In the data rows, 128 means zero.
Some points, one per row:
137 75 115 140 168 211 122 35 208 131 55 138 151 118 104 76 217 134 53 132 122 140 71 93 143 180 156 141 94 171 54
132 151 137 122 123 94 129 185 87 91 200 117 117 118 134 177 72 112 185 137 134 95 173 161 114 117 78 137 145 101 178
82 183 133 142 76 110 160 170 82 162 121 100 147 168 101 113 119 120 77 119 96 160 102 169 115 112 156 87 118 76 126
88 144 156 163 107 122 92 139 112 139 151 105 133 117 152 134 128 133 150 105 133 109 158 140 134 83 142 155 143 156 179
100 143 131 127 84 156 154 121 101 143 63 133 154 170 85 91 161 148 51 116 87 154 102 141 141 168 137 111 117 108 88
78 66 154 193 150 194 49 84 206 160 116 158 134 110 148 71 197 129 80 139 149 98 91 108 130 106 161 178 108 167 113
110 165 149 114 94 142 155 146 18 145 45 109 157 176 67 123 174 169 35 117 61 182 95 176 147 196 121 93 159 39 72
53 168 150 153 49 137 113 136 47 158 80 87 152 162 66 102 159 142 51 118 79 146 100 192 133 163 118 109 146 71 134
80 131 149 171 101 137 89 136 115 137 123 110 123 126 127 117 139 148 132 117 132 103 124 140 122 107 134 144 139 121 152
20 113 183 223 106 170 39 123 160 168 146 139 135 126 147 106 186 135 98 133 122 73 92 154 107 81 170 167 105 146 169
2 148 162 225 42 141 61 154 102 143 156 103 137 129 108 119 129 130 130 112 96 78 112 211 91 74 138 134 108 122 199
91 159 120 113 86 114 125 139 46 170 160 93 139 122 130 137 119 107 138 113 133 157 172 168 144 177 112 88 144 85 146
104 157 132 120 106 137 142 117 92 143 55 110 155 166 86 105 165 151 64 113 86 160 90 148 142 182 141 116 141 88 90
134 130 133 111 128 124 146 136 106 107 119 114 139 117 115 156 93 125 149 119 127 123 149 140 139 142 118 104 115 118 124
54 132 134 175 64 134 130 116 123 134 91 137 146 180 94 115 156 155 63 142 58 133 52 171 86 64 202 111 102 133 146
86 173 155 121 84 123 129 148 37 143 93 90 170 153 92 135 136 125 63 133 84 162 138 181 152 180 123 110 138 93 131
225 93 89 94 177 146 211 113 191 96 134 154 126 133 128 121 142 116 121 140 140 165 111 69 130 148 134 109 91 157 77
28 151 169 172 73 136 78 108 96 135 120 112 141 127 111 126 155 138 124 114 111 88 113 186 118 128 131 144 140 119 168
115 147 136 147 82 156 161 145 109 136 105 111 142 141 83 119 150 139 83 113 121 157 110 142 127 130 128 103 95 124 134
183 101 99 121 180 109 118 87 183 85 226 152 97 84 188 168 113 101 250 141 179 100 163 92 105 95 115 156 112 193 173
66 172 141 157 82 108 91 158 81 159 142 104 110 111 125 133 117 136 158 106 135 93 131 165 115 124 104 127 167 88 166
110 108 140 125 146 148 117 108 167 127 97 150 129 124 128 110 145 145 100 124 137 114 118 115 144 144 127 147 134 142 107
173 191 131 87 139 91 209 184 80 123 149 97 128 128 111 149 84 117 129 118 134 174 142 143 133 143 105 83 134 72 111
90 129 126 155 63 166 143 142 103 150 47 110 162 146 64 90 174 157 48 120 102 146 92 156 137 160 142 109 112 113 102
85 84 149 148 121 183 97 101 153 139 45 145 141 123 102 104 168 168 69 127 113 106 91 119 136 136 156 130 121 152 89
94 101 132 147 122 154 119 109 155 143 102 126 133 138 95 84 147 132 71 129 115 140 96 128 120 129 134 112 125 114 94
85 151 126 141 57 150 133 133 64 151 66 107 156 158 62 101 172 146 44 132 87 152 92 174 129 175 122 104 134 86 121
77 183 126 130 75 112 146 121 55 172 80 80 136 146 78 116 141 133 73 121 97 152 87 175 123 149 150 83 135 66 124
94 79 126 210 135 169 58 70 213 141 107 143 118 109 149 99 187 149 143 130 146 71 79 123 104 74 175 178 107 185 137
155 143 123 80 141 105 161 131 128 112 161 144 120 110 140 167 101 115 172 123 150 118 152 129 140 158 111 116 131 143 131
128 80 122 172 154 169 103 100 200 138 121 155 112 119 136 91 169 132 125 128 147 98 88 88 118 124 138 135 94 136 86
203 124 130 97 186 104 178 140 150 98 184 143 117 120 166 158 109 102 176 134 150 132 155 97 136 126 112 139 110 142 119
115 123 138 140 138 121 82 100 141 92 191 94 117 93 164 137 87 117 223 93 170 100 208 121 131 113 86 162 137 159 177
145 128 118 113 158 94 97 119 109 128 237 129 109 85 199 162 101 89 237 125 182 117 209 116 140 144 94 125 139 148 174
130 135 135 140 135 116 99 148 134 129 187 120 116 96 189 149 104 120 205 119 173 108 181 107 137 75 141 169 133 175 186
55 127 117 176 89 128 81 146 113 156 138 74 130 101 115 99 90 109 118 125 126 109 131 156 109 91 129 112 141 128 155
166 78 94 131 164 176 140 31 171 138 57 138 135 135 105 89 210 126 74 131 96 159 53 93 127 179 157 117 103 148 58
87 154 123 166 70 82 123 184 117 98 196 142 113 154 121 147 71 129 181 114 105 92 146 169 94 79 82 123 129 93 194
77 56 157 192 152 173 26 60 176 88 179 132 132 92 162 113 160 106 171 130 132 62 167 130 122 124 106 202 129 185 154
118 72 141 189 152 189 85 79 204 146 57 158 145 136 142 90 209 147 79 146 125 113 64 93 122 110 198 163 65 158 86
118 124 104 190 106 123 99 156 138 128 187 111 120 103 157 155 101 105 195 122 128 84 125 145 86 51 151 111 85 144 172
140 96 129 150 166 169 143 47 223 136 53 168 134 163 125 81 210 149 62 134 113 149 43 85 126 114 201 153 62 161 76
117 134 115 116 116 112 132 174 113 128 183 127 109 106 121 145 73 112 149 140 155 114 143 146 100 120 97 92 128 104 146
96 114 116 161 139 107 84 111 179 126 189 142 97 112 173 114 111 109 190 123 149 75 138 128 101 72 116 170 155 154 168
86 119 139 167 97 162 111 139 118 149 103 123 141 141 98 93 157 130 60 140 112 136 100 146 126 131 132 113 113 101 111
130 71 145 158 149 201 77 63 205 118 60 156 141 104 114 101 221 166 74 145 151 99 90 117 136 150 136 181 115 171 107
67 133 124 193 93 151 78 104 114 150 87 94 130 130 97 82 173 152 84 118 118 132 94 158 107 94 137 142 137 108 143
28 170 176 203 46 158 111 172 70 147 130 99 146 130 91 124 153 155 99 98 111 119 109 180 120 96 136 104 100 106 172
68 167 150 138 68 140 137 148 52 134 55 92 167 144 63 136 126 150 71 111 79 131 111 186 138 162 133 93 114 84 108
147 168 119 62 140 71 148 138 96 118 195 110 112 103 154 168 57 103 197 112 158 139 198 134 141 129 102 107 159 137 164
156 166 117 89 119 85 168 204 85 150 148 121 116 143 128 139 84 122 132 127 138 163 151 124 139 142 103 90 144 71 121
95 57 158 174 162 172 54 78 213 114 136 189 114 92 146 127 182 151 141 149 158 48 97 112 107 100 140 167 108 189 144
158 85 106 95 191 150 108 78 178 134 155 154 111 73 161 140 142 106 159 137 174 103 138 107 136 156 126 123 127 171 103
216 155 93 44 154 84 223 170 104 116 154 131 97 124 116 156 63 128 130 140 153 192 138 111 126 130 99 62 154 81 111
128 86 161 167 150 179 98 108 161 124 87 147 145 136 131 108 188 144 106 122 109 114 104 97 141 143 148 157 105 144 90
163 113 115 123 136 129 166 140 158 99 171 137 128 118 124 132 110 106 138 136 129 133 129 117 114 124 119 117 111 148 125
166 101 101 125 124 111 128 153 159 123 159 183 116 133 163 146 117 132 175 136 141 101 148 111 130 113 121 143 136 144 145
122 168 132 119 122 87 151 151 88 105 190 107 112 130 132 166 78 115 196 117 128 119 153 149 112 120 96 107 124 95 156
69 173 183 155 94 88 61 174 60 159 164 122 117 128 163 162 116 143 172 120 142 96 168 162 133 101 113 159 170 89 198
164 123 116 86 144 141 179 94 162 120 98 159 132 139 106 112 161 128 86 139 127 147 107 109 141 180 124 130 124 131 94
147 150 116 150 113 102 154 179 110 119 166 101 131 129 125 144 92 121 147 119 112 126 134 145 118 96 113 112 128 111 141
96 194 139 130 88 73 159 168 84 128 175 97 130 147 116 157 88 109 157 121 95 112 120 181 105 102 138 115 126 103 161
232 151 91 72 147 95 204 150 154 103 172 144 120 146 145 133 102 103 166 135 156 169 167 90 142 156 89 135 124 129 128
Then 16 other points, each followed by its number:
122 117 132 108 124 147 112 95 128 151 79 151 127 136 115 105 166 145 82 140 136 141 128 125 141 160 132 141 157 126 119 0
135 127 129 106 167 143 128 86 113 140 119 105 120 100 114 126 151 122 118 124 129 135 108 142 126 164 127 102 150 113 90 1
178 114 125 96 171 143 139 104 182 142 104 165 131 128 148 127 167 123 105 160 147 129 109 91 138 138 159 165 129 170 104 2
15 169 186 161 61 140 94 138 38 157 101 88 163 149 95 122 151 136 50 126 76 144 117 200 136 159 153 106 133 88 142 3
163 191 105 74 106 85 175 199 64 155 128 109 133 135 126 167 94 132 147 125 126 142 144 140 141 149 115 111 168 83 132 4
87 136 160 138 88 152 111 140 78 151 76 123 155 147 102 120 161 150 71 124 107 141 123 147 145 154 140 118 124 103 122 5
202 137 74 104 123 113 189 133 113 120 118 126 136 152 113 135 119 127 113 132 103 191 104 116 119 109 142 87 118 125 112 6
61 145 185 182 104 134 35 135 105 168 125 141 123 130 161 126 176 161 152 106 148 85 148 146 134 95 134 179 161 113 174 7
33 140 147 165 97 135 76 88 93 155 107 79 132 121 110 94 144 128 98 115 114 125 117 182 119 128 149 124 149 112 141 8
0 148 169 198 39 147 56 116 77 159 148 92 147 121 105 109 160 118 108 113 107 84 136 217 120 142 120 138 137 125 186 9
62 164 124 127 57 115 114 157 31 145 105 89 161 150 100 119 109 124 90 116 85 152 157 182 146 162 110 103 152 92 146 10
137 79 118 134 183 127 78 120 173 122 214 140 110 73 208 146 78 88 222 129 178 82 189 95 128 93 124 157 143 191 145 11
32 100 168 230 136 180 13 71 166 161 134 104 125 99 141 81 211 124 113 126 129 59 87 160 106 78 151 197 146 150 157 12
222 137 111 43 163 106 233 154 149 90 147 157 130 134 129 152 67 114 129 134 137 165 155 77 152 145 121 95 107 148 92 13
50 152 138 141 83 140 111 118 79 144 103 101 141 127 87 110 135 133 83 123 101 129 116 177 121 162 116 108 141 96 123 14
219 173 108 48 156 76 219 166 71 115 166 120 118 133 127 173 85 108 154 138 137 191 154 119 134 156 113 79 135 92 118 15
Which of these numbered points is nearest to each point below, ignoring the 3 directions in which the first points spread most? Its number follows each.
82 151 132 122 117 135 131 125 58 155 104 86 128 115 88 125 134 130 84 129 103 149 97 182 123 164 121 84 158 71 99 > 1
92 97 154 136 144 165 70 74 133 144 102 161 128 128 133 121 196 146 113 136 125 108 119 140 133 158 134 158 150 146 125 > 0
150 114 97 148 104 144 155 104 120 147 54 121 145 157 92 111 168 153 55 133 91 181 62 127 123 122 178 86 97 119 99 > 6
195 146 107 72 137 111 207 154 137 87 119 122 133 139 100 127 72 118 99 126 119 172 144 111 149 155 95 113 124 114 100 > 13
205 123 140 95 200 114 124 128 167 129 140 179 105 122 191 146 150 145 162 134 181 132 150 63 161 132 131 167 133 142 125 > 7
165 194 117 81 113 79 170 180 31 119 133 58 121 136 102 138 68 129 127 104 124 186 167 158 140 149 70 84 189 49 133 > 12
38 140 141 161 67 136 61 124 73 143 130 89 150 126 123 107 118 123 119 111 102 121 162 170 138 131 119 133 151 122 170 > 10
83 148 144 154 93 131 85 127 101 132 154 89 145 125 127 124 124 118 156 110 126 122 162 152 129 132 117 152 129 147 169 > 10
63 95 169 161 118 175 65 94 187 134 119 149 125 97 134 104 174 147 109 136 160 72 117 143 126 116 134 186 136 187 165 > 0
144 87 115 111 161 169 104 47 184 123 97 143 136 93 133 118 183 121 121 140 151 104 130 113 153 174 131 165 129 189 115 > 9
46 119 191 166 126 175 67 81 126 142 130 130 145 123 141 119 184 131 92 129 115 109 122 148 136 136 160 146 116 155 148 > 3
164 170 101 59 155 100 197 106 98 141 101 96 127 133 106 121 109 114 92 131 127 187 122 131 144 166 129 81 148 94 88 > 8
241 152 82 55 159 94 209 167 115 138 111 135 122 124 140 154 109 125 141 135 156 169 137 95 151 161 112 107 150 105 90 > 4
187 137 133 83 162 86 147 165 111 107 196 151 117 112 178 184 86 116 211 138 165 129 190 104 146 131 100 129 141 130 157 > 5
138 163 107 104 86 100 142 160 72 119 134 106 140 149 113 130 92 130 124 129 121 153 175 149 148 156 84 127 147 96 161 > 10
47 132 123 236 54 139 79 176 91 152 164 110 133 125 135 144 126 125 165 106 88 85 100 181 75 35 173 104 95 129 177 > 6
81 118 143 169 76 159 74 107 119 135 77 124 148 144 106 93 168 154 81 120 112 126 130 143 142 151 120 160 131 130 142 > 10
103 91 131 215 130 150 57 118 154 135 149 122 127 125 141 102 168 127 133 126 117 90 115 140 115 99 109 167 129 118 147 > 12
122 152 122 136 105 76 127 162 74 118 199 90 121 137 143 136 66 100 184 110 121 138 181 148 128 106 81 137 165 99 181 > 10
230 101 101 83 204 142 163 88 159 111 107 127 112 106 138 118 150 138 127 119 165 184 137 67 151 156 109 127 151 137 78 > 12
138 99 144 138 174 112 82 112 162 91 191 134 92 92 171 139 96 122 212 131 177 91 181 107 116 81 95 173 160 167 178 > 0
179 138 136 76 159 133 198 146 166 111 89 144 143 146 112 118 112 127 73 133 131 159 124 99 159 165 133 133 102 131 73 > 13
122 160 157 100 150 90 125 154 88 110 232 131 123 114 180 184 82 97 201 130 145 122 203 143 135 121 106 132 134 134 183 > 3
139 195 121 76 108 64 149 177 47 144 141 93 132 135 145 172 82 109 177 119 128 124 170 165 153 173 100 134 176 79 146 > 4
195 151 115 62 154 108 189 153 121 142 100 137 136 143 131 142 131 121 88 153 132 158 117 113 150 147 149 125 139 121 100 > 2
132 120 147 120 180 100 82 127 104 116 205 133 119 100 189 176 103 100 196 146 146 107 174 130 129 119 125 139 140 135 159 > 3
95 149 152 169 132 95 75 122 111 133 188 108 114 111 170 148 116 116 207 121 146 96 141 139 106 70 136 158 134 138 197 > 15
218 94 105 89 228 103 129 96 204 100 152 150 86 105 178 129 108 117 185 139 175 119 140 60 127 100 109 157 147 144 103 > 12
36 121 172 218 108 146 53 110 136 130 154 123 122 121 140 116 160 143 158 113 117 81 109 160 89 63 142 167 125 140 176 > 15
118 159 101 97 119 86 125 186 72 134 199 89 131 102 150 164 34 86 183 128 126 116 188 152 125 117 104 94 152 106 148 > 11
141 111 141 107 179 144 114 94 116 132 124 131 137 119 143 138 152 120 114 146 126 144 127 123 144 147 145 115 128 122 97 > 3
173 155 112 86 135 85 156 138 115 119 157 128 129 145 158 151 96 97 166 138 135 142 171 114 138 133 119 142 131 135 154 > 2
92 187 157 118 80 89 144 187 68 149 162 113 128 136 129 150 93 113 134 123 133 136 155 166 130 122 121 120 137 104 180 > 2
104 194 137 114 71 128 180 188 94 164 68 100 168 168 80 114 141 137 44 130 102 155 107 158 149 151 144 122 113 87 117 > 2
131 131 115 113 119 143 162 122 127 146 61 130 152 145 97 104 156 130 54 137 103 153 92 128 143 151 156 118 128 132 93 > 2
182 173 109 52 131 70 214 200 86 88 159 127 114 151 100 158 36 119 140 139 110 158 155 136 118 120 81 94 167 85 122 > 13
213 177 66 98 96 63 221 210 101 123 151 117 126 176 135 147 66 111 159 115 106 167 144 114 128 106 106 117 133 88 139 > 6
152 111 97 185 127 109 116 166 145 123 223 133 111 103 178 173 105 108 239 123 138 89 137 127 85 44 147 113 81 162 174 > 6
96 175 124 182 60 114 146 161 99 139 91 84 130 168 79 90 129 156 73 94 85 156 86 167 101 76 137 110 137 81 140 > 6
91 177 119 122 81 57 141 172 74 107 197 103 102 129 128 152 32 107 197 114 127 109 178 171 106 104 77 115 157 85 189 > 14
31 180 148 179 55 140 98 126 71 174 80 97 144 158 84 112 187 148 67 117 80 123 65 204 102 124 166 117 126 89 149 > 15
153 197 111 103 89 84 151 198 51 153 147 87 123 126 126 152 93 113 153 125 149 142 162 148 131 148 98 106 147 73 153 > 4
85 152 109 211 53 140 129 184 127 183 41 121 140 178 78 77 165 165 0 108 71 156 45 176 101 76 180 98 103 70 119 > 6
160 151 99 165 113 92 144 198 157 145 146 122 107 142 140 124 91 122 111 119 122 132 118 149 92 46 140 117 118 98 155 > 6
48 135 156 151 75 127 98 145 111 123 123 129 129 129 106 122 104 144 101 128 112 98 130 162 122 99 127 139 139 128 164 > 13
148 107 110 94 152 144 142 91 156 105 97 151 119 124 105 123 138 140 118 134 135 126 120 115 127 149 114 132 124 139 103 > 14
122 106 145 137 149 169 111 55 170 133 73 151 151 141 128 100 213 124 71 142 108 120 98 122 150 174 153 167 115 157 96 > 3
59 185 160 106 86 117 147 161 49 156 119 109 146 157 100 140 116 126 68 127 91 138 127 185 137 149 129 89 146 76 132 > 3
0 146 143 175 35 148 67 175 38 178 107 74 161 128 98 108 109 128 86 117 82 118 130 196 129 129 147 103 139 95 135 > 11
215 140 126 77 191 99 185 108 148 105 192 150 109 123 179 158 131 112 205 115 163 161 158 80 134 127 123 122 131 157 126 > 15
88 88 151 145 157 161 93 69 164 110 82 148 131 145 105 97 162 150 92 127 89 121 86 115 121 152 143 145 128 125 81 > 14
116 126 129 161 127 170 129 93 159 150 63 109 139 131 95 73 179 135 72 109 117 134 83 119 140 164 125 138 121 111 88 > 12
165 91 154 125 188 128 85 117 175 85 222 162 103 75 197 173 117 116 242 129 191 77 192 90 129 104 100 169 134 182 177 > 5
80 109 139 142 122 151 80 116 101 153 75 117 142 118 128 120 140 144 101 123 110 115 116 135 136 119 161 124 141 134 108 > 11
205 124 103 65 164 125 193 108 151 125 149 162 126 129 141 134 136 101 126 136 141 161 143 99 149 194 115 123 122 151 102 > 9
125 123 133 113 157 167 124 78 145 168 30 110 141 128 102 90 175 135 35 136 114 151 75 121 147 167 163 128 129 125 69 > 8
47 149 147 134 92 102 62 160 51 156 137 92 140 115 137 162 75 123 167 126 114 90 154 179 127 105 136 125 158 109 166 > 11
58 73 141 204 133 182 36 30 210 147 120 129 121 91 151 75 209 135 136 115 154 56 103 126 118 93 148 199 143 197 151 > 8
158 70 123 135 202 142 67 111 197 137 186 154 114 99 210 126 121 84 186 149 171 90 163 66 137 91 151 175 114 198 137 > 11
109 96 143 158 160 146 83 115 175 119 180 128 126 80 177 135 105 112 185 118 156 76 158 115 117 66 142 155 129 191 150 > 11
143 101 134 138 127 141 109 112 164 114 123 172 117 115 148 132 145 147 162 117 156 100 143 93 135 138 122 146 105 156 138 > 5
211 177 108 36 147 86 236 154 117 104 133 138 128 153 116 151 77 119 135 117 146 185 163 101 153 154 107 90 123 118 105 > 13
239 109 95 64 189 113 193 120 200 96 131 179 115 141 140 126 129 112 119 166 155 166 122 75 133 135 132 144 110 155 104 > 2
105 93 154 155 161 161 68 79 177 141 121 157 105 82 152 122 184 164 152 127 191 82 114 108 123 100 140 161 128 165 143 > 0
166 104 95 173 131 99 111 148 215 108 218 162 90 104 193 147 108 112 230 129 167 62 146 111 91 29 135 190 124 192 202 > 6
128 83 156 135 149 193 113 83 163 123 58 151 145 123 104 107 197 160 59 137 123 139 90 105 147 162 155 141 104 154 88 > 5
189 134 112 115 152 71 118 187 106 83 169 127 110 135 154 166 69 129 211 133 131 98 171 124 121 95 77 158 168 96 152 > 4
184 97 117 82 189 109 118 91 157 112 169 157 105 102 174 152 128 114 179 144 158 122 149 96 136 140 118 145 144 170 135 > 0
109 137 132 118 126 106 127 140 97 124 193 129 124 115 150 151 107 104 171 130 126 117 155 148 125 135 119 123 133 127 146 > 3
53 74 194 206 162 171 13 61 178 91 180 123 139 110 165 94 163 119 146 118 122 85 166 125 133 97 121 215 138 200 172 > 3
134 192 136 101 77 101 198 192 68 132 98 116 142 186 78 122 96 142 65 119 93 182 135 149 140 138 105 101 134 61 121 > 13
111 134 128 137 90 98 95 170 62 83 213 105 128 105 141 183 57 114 228 117 128 95 208 168 122 121 75 128 144 127 194 > 10
103 107 140 162 146 127 65 134 197 121 202 161 98 90 174 140 132 126 196 147 181 63 144 130 97 52 130 187 133 181 191 > 2
152 130 119 102 142 100 140 135 142 111 208 143 124 112 165 150 100 86 189 140 153 126 179 121 139 155 98 147 133 156 163 > 9
116 73 126 137 157 182 80 89 153 149 64 139 142 114 136 108 171 150 104 137 127 113 105 96 142 128 177 139 125 166 75 > 11
82 87 156 194 143 166 52 80 210 136 168 139 118 94 164 102 179 114 149 141 174 63 136 124 119 92 141 206 119 195 177 > 9
140 88 142 118 164 142 113 89 168 114 166 149 112 100 151 124 142 127 155 133 168 127 150 104 125 117 122 149 148 174 146 > 0
150 96 135 146 161 140 92 95 158 98 185 157 114 99 164 139 143 108 205 122 162 92 172 108 128 148 91 156 114 156 147 > 9
203 115 134 80 183 134 163 121 150 94 134 157 127 116 146 151 139 133 149 144 159 142 154 89 144 162 110 136 118 139 109 > 5
107 150 107 189 92 102 104 184 94 125 216 97 116 108 151 177 71 94 213 116 116 84 146 172 78 41 130 105 95 127 198 > 6
120 194 126 100 120 66 178 188 60 127 180 105 121 138 126 180 75 110 180 130 114 131 131 172 107 132 117 94 143 75 140 > 15
80 107 156 173 105 145 67 133 126 142 120 151 140 133 141 123 151 129 135 122 124 88 144 140 139 130 133 160 121 131 139 > 5
208 100 136 85 194 114 142 116 183 75 181 179 102 101 171 171 105 133 212 132 184 114 170 71 134 140 100 155 114 165 141 > 5
23 148 139 251 45 136 59 180 126 187 97 105 131 153 102 89 151 148 58 103 79 108 76 210 85 30 171 135 111 88 173 > 6
176 143 80 134 127 126 190 136 148 124 84 91 130 142 85 91 119 120 65 123 106 173 91 128 110 107 128 113 120 100 94 > 6
249 124 107 63 192 107 218 128 194 88 141 173 118 149 153 133 109 126 134 131 154 170 146 51 151 137 112 139 109 144 99 > 13
120 105 139 143 136 115 73 144 144 118 182 146 127 113 176 149 108 119 202 135 145 72 166 116 137 121 116 168 130 148 160 > 5
198 144 58 97 138 116 221 131 159 145 94 128 121 142 115 121 123 132 98 110 120 180 96 117 126 133 147 75 99 112 77 > 6
189 82 114 132 185 134 93 106 170 96 104 153 110 126 148 134 144 143 164 144 137 97 125 88 123 106 115 183 141 136 113 > 4
170 163 108 111 101 122 204 193 109 119 132 103 146 154 104 140 97 117 119 125 119 154 143 131 127 118 124 101 106 115 127 > 13
117 78 124 231 155 132 48 131 240 141 190 159 93 104 202 107 133 118 174 113 143 60 119 117 80 0 156 184 112 181 188 > 6
18 119 153 212 75 116 57 106 140 117 173 132 123 141 137 129 122 130 153 126 87 79 100 181 71 21 179 141 112 159 214 > 6
192 92 103 128 160 156 165 102 185 125 69 156 121 143 125 97 163 160 80 132 122 169 78 65 117 97 180 116 104 155 80 > 6
126 95 127 133 146 149 97 112 115 137 99 137 147 145 132 114 167 128 92 137 103 135 124 131 146 149 131 148 151 131 100 > 10
178 151 101 69 149 95 184 152 111 134 143 121 127 135 140 146 88 102 138 142 131 151 140 119 139 136 129 111 143 125 115 > 2
220 117 69 113 167 102 173 111 203 117 137 176 94 137 150 125 130 129 128 111 135 144 120 120 103 96 114 112 136 131 119 > 6
129 123 135 147 137 170 149 103 150 132 53 137 136 154 83 92 191 163 45 126 98 162 58 121 120 126 162 124 105 109 78 > 15
164 162 121 99 125 84 176 189 105 103 173 126 129 148 144 148 67 124 173 117 123 157 173 109 137 106 110 121 139 119 147 > 13
148 134 110 125 128 92 134 121 117 111 199 131 115 112 153 158 106 105 210 133 140 117 145 135 107 108 111 123 129 142 167 > 15
218 80 66 165 153 131 140 149 196 106 209 141 107 95 161 130 117 106 185 128 163 129 141 87 110 95 101 120 99 159 140 > 6
124 136 114 137 92 135 149 116 96 137 79 118 140 145 89 125 166 142 90 132 102 151 83 144 121 151 153 101 106 112 121 > 15
125 147 106 112 110 149 163 104 109 160 58 112 137 140 79 94 176 140 57 132 116 177 76 140 132 174 143 101 140 109 92 > 8
76 136 154 147 101 151 125 148 118 140 118 119 165 123 111 140 138 119 90 145 93 112 101 164 123 106 177 122 98 162 134 > 13
89 105 150 162 123 149 64 136 136 119 144 132 139 111 153 131 132 132 141 132 135 95 153 134 136 113 124 158 127 156 154 > 5
93 73 168 192 145 167 42 96 160 127 118 156 120 108 151 117 173 162 154 117 146 73 120 114 128 107 134 166 134 151 136 > 5
137 128 146 115 136 163 151 71 160 130 37 145 159 162 102 95 212 145 41 138 107 162 78 113 142 177 170 152 100 140 79 > 2
182 115 129 83 172 114 138 100 161 112 187 174 106 107 173 165 140 116 195 137 168 103 167 105 140 139 106 156 150 165 155 > 0
126 125 138 142 123 169 149 97 122 147 66 133 137 139 87 105 209 156 55 133 125 156 70 135 125 165 153 115 104 106 85 > 15
104 165 108 139 64 79 128 173 80 111 189 119 115 147 117 155 69 112 175 138 115 117 159 170 93 72 100 118 128 117 200 > 6
147 63 141 158 185 159 66 118 178 121 159 163 115 82 175 134 148 147 180 127 173 94 134 75 129 112 127 153 131 172 123 > 5
186 153 95 66 140 107 209 124 105 148 88 133 126 145 107 128 138 121 93 133 121 183 99 112 133 167 143 75 127 98 83 > 15
74 99 147 177 113 170 73 85 165 165 110 148 129 128 133 79 196 137 90 121 134 108 103 120 131 127 150 159 131 147 132 > 0
103 117 132 156 131 159 108 82 162 147 98 137 130 131 125 111 200 147 95 131 120 114 71 136 114 112 168 147 119 142 126 > 15
42 144 151 191 99 125 64 131 107 163 147 121 108 128 130 112 144 130 110 125 119 113 97 173 92 83 143 121 140 100 170 > 15
153 178 115 83 105 72 174 196 42 122 164 74 124 130 109 149 24 91 133 126 123 176 177 148 134 140 82 64 141 74 138 > 11
204 134 109 87 143 121 189 135 130 123 109 129 136 157 122 127 133 126 99 136 122 177 114 89 138 148 132 99 109 121 98 > 15
240 138 109 72 203 117 197 99 161 123 114 147 115 145 145 136 154 121 126 137 141 178 108 66 137 134 151 123 113 143 89 > 15
122 100 117 118 142 125 98 75 178 111 164 166 114 111 174 131 119 112 191 124 160 93 176 99 131 135 120 159 123 186 156 > 10
122 168 120 106 99 104 167 140 68 163 104 109 132 150 112 131 141 126 114 129 113 161 92 148 127 159 150 86 130 90 113 > 15
217 164 113 40 152 92 223 135 121 94 105 144 137 169 119 142 105 128 117 130 112 180 146 98 154 169 115 122 133 113 94 > 2
109 111 116 208 81 185 139 151 173 160 55 148 138 153 70 79 186 165 0 122 90 146 30 152 95 89 163 88 78 99 95 > 6
81 184 151 100 56 138 173 172 66 152 47 108 156 161 51 113 145 158 24 135 97 158 102 182 143 179 128 113 140 80 118 > 2
156 156 107 148 94 130 169 150 121 161 61 130 130 166 80 106 184 161 46 131 103 173 50 142 112 106 157 102 111 86 112 > 6
0 148 175 194 55 136 49 156 60 153 139 94 132 110 97 131 128 149 132 120 115 87 125 214 103 106 119 126 160 106 185 > 14
76 130 130 154 122 110 103 83 133 148 176 137 112 131 161 134 137 115 181 115 117 109 101 139 101 102 170 111 103 134 147 > 15
155 118 125 103 159 121 119 108 123 82 176 117 135 121 133 139 98 93 163 130 118 120 182 135 141 165 70 144 143 134 136 > 10
70 138 102 204 85 141 99 115 114 173 87 76 137 145 98 84 168 130 81 116 82 128 62 175 98 96 169 112 123 105 125 > 6
144 120 143 93 151 142 147 114 177 117 126 156 124 106 129 128 136 132 119 144 165 109 141 117 137 144 112 155 134 162 136 > 0
107 85 152 161 151 128 75 102 171 100 194 156 99 96 169 136 116 119 183 139 157 94 139 112 94 51 147 140 120 185 173 > 15
215 85 109 97 198 127 146 98 188 86 172 171 116 103 170 152 128 107 189 149 157 125 144 81 131 134 131 153 104 189 118 > 15
203 163 82 54 124 88 209 166 100 107 138 135 126 139 107 163 93 113 128 151 123 153 146 140 130 155 91 115 155 112 128 > 2
110 170 143 95 108 94 140 168 45 125 151 99 139 131 123 166 78 119 143 125 110 146 165 161 141 149 113 95 144 94 140 > 3
169 166 103 100 111 93 173 194 54 140 114 109 131 162 115 142 93 121 132 126 98 154 129 137 133 128 115 106 150 70 112 > 4
83 99 124 211 119 134 71 89 175 132 154 142 110 145 156 95 163 143 147 118 119 113 103 119 89 53 166 141 103 135 165 > 6
61 142 149 143 89 130 86 145 109 156 119 115 142 130 132 103 122 117 102 133 125 112 151 156 137 129 130 165 161 139 159 > 0
166 201 100 45 97 86 211 180 7 157 146 90 147 155 113 153 93 103 118 118 114 219 172 164 162 212 91 44 149 51 104 > 3
195 150 105 72 135 112 221 131 115 108 114 132 135 156 112 137 124 132 117 119 114 189 119 98 137 153 131 81 115 113 89 > 15
81 92 131 164 138 136 68 88 163 119 148 140 100 110 142 107 127 129 173 112 142 79 136 125 112 111 109 157 149 139 142 > 14
